These views show one set of named points, seen from different sides, and a view may be mirrored.
A view may leave some points out, and in a few views one point is out of place. Which views, in the order they come, and which point in each? Write no view if none.
Scene 1:
(in the rows, 128 means zero)
view 1:
  Gukos [139 143 148 117 138  85 167 140]
  novo [132 121 140 110 151  87 154 140]
  nel [128 151 153 117 154  78 155 147]
  batel [126 132 151 101 161  85 159 145]
  dosal [138 141 157 130 135  64 155 130]
  Ral [130 145 129 127 155  83 171 146]
view 2:
  dosal [130 129 144 151 117 128 145 175]
  kiz [124 151 159 153 109 134 158 150]
  nel [125 123 156 163 126 136 152 147]
  batel [122 128 155 162 106 142 144 131]
  Ral [124 124 144 142 133 126 148 133]
  novo [122 143 150 147 105 140 144 136]
  Gukos [130 129 137 153 123 142 141 151]
view 3:
  dosal [ 95 141 126 141  98  79 219  83]
  kiz [124 156 119 161 102  75 218  92]
  Ral [121 142  98 138 113 103 230  82]
  batel [127 142  99 152 121  75 218  82]
  novo [127 155  99 152 106  80 225  85]
  Gukos [108 141 109 140 113  92 227  88]
view 4:
  Ral [144 121 159 191  70 147 145 159]
  dosal [152 147 155 163  47 155 142 156]
  Gukos [139 133 155 166  70 154 142 159]
  kiz [155 141 148 164  62 121 151 159]
  batel [150 132 144 170  82 130 127 159]
  nel [149 130 153 172  63 140 131 173]
  novo [149 139 146 171  81 130 146 150]
view 5:
  batel [127 182 144 151 171 104 160 102]
  kiz [136 191 148 170 184  95 154  82]
  Ral [103 212 144 156 179 107 163  96]
  nel [126 205 151 157 171 108 148 102]
  Gukos [117 205 160 153 162  99 162  90]
  novo [120 184 144 158 174  95 167  85]
  dosal [117 205 174 168 170  91 142  88]
view 6:
  nel [122 137 144 101 127 148  93 140]
  novo [ 95 141 155 114 128 164  97 142]
  dosal [120 149 134 116 103 155  80 143]
  Gukos [119 153 150 105 121 164  85 136]
  Ral [117 144 153 116 141 151  81 126]
  batel [102 132 147  98 134 163  99 141]
  kiz [101 143 148 120 119 147 107 150]
view 7:
  Gukos [145 155 149 109 123 127 108 114]
  nel [154 155 134 106 135 140 112 106]
  novo [141 157 163 113 125 143 117  94]
  batel [155 158 155 111 133 144 128 100]
  kiz [135 164 145 116 124 154 108  90]
Views with a point moved: view 3
  out of place in view 3: Ral
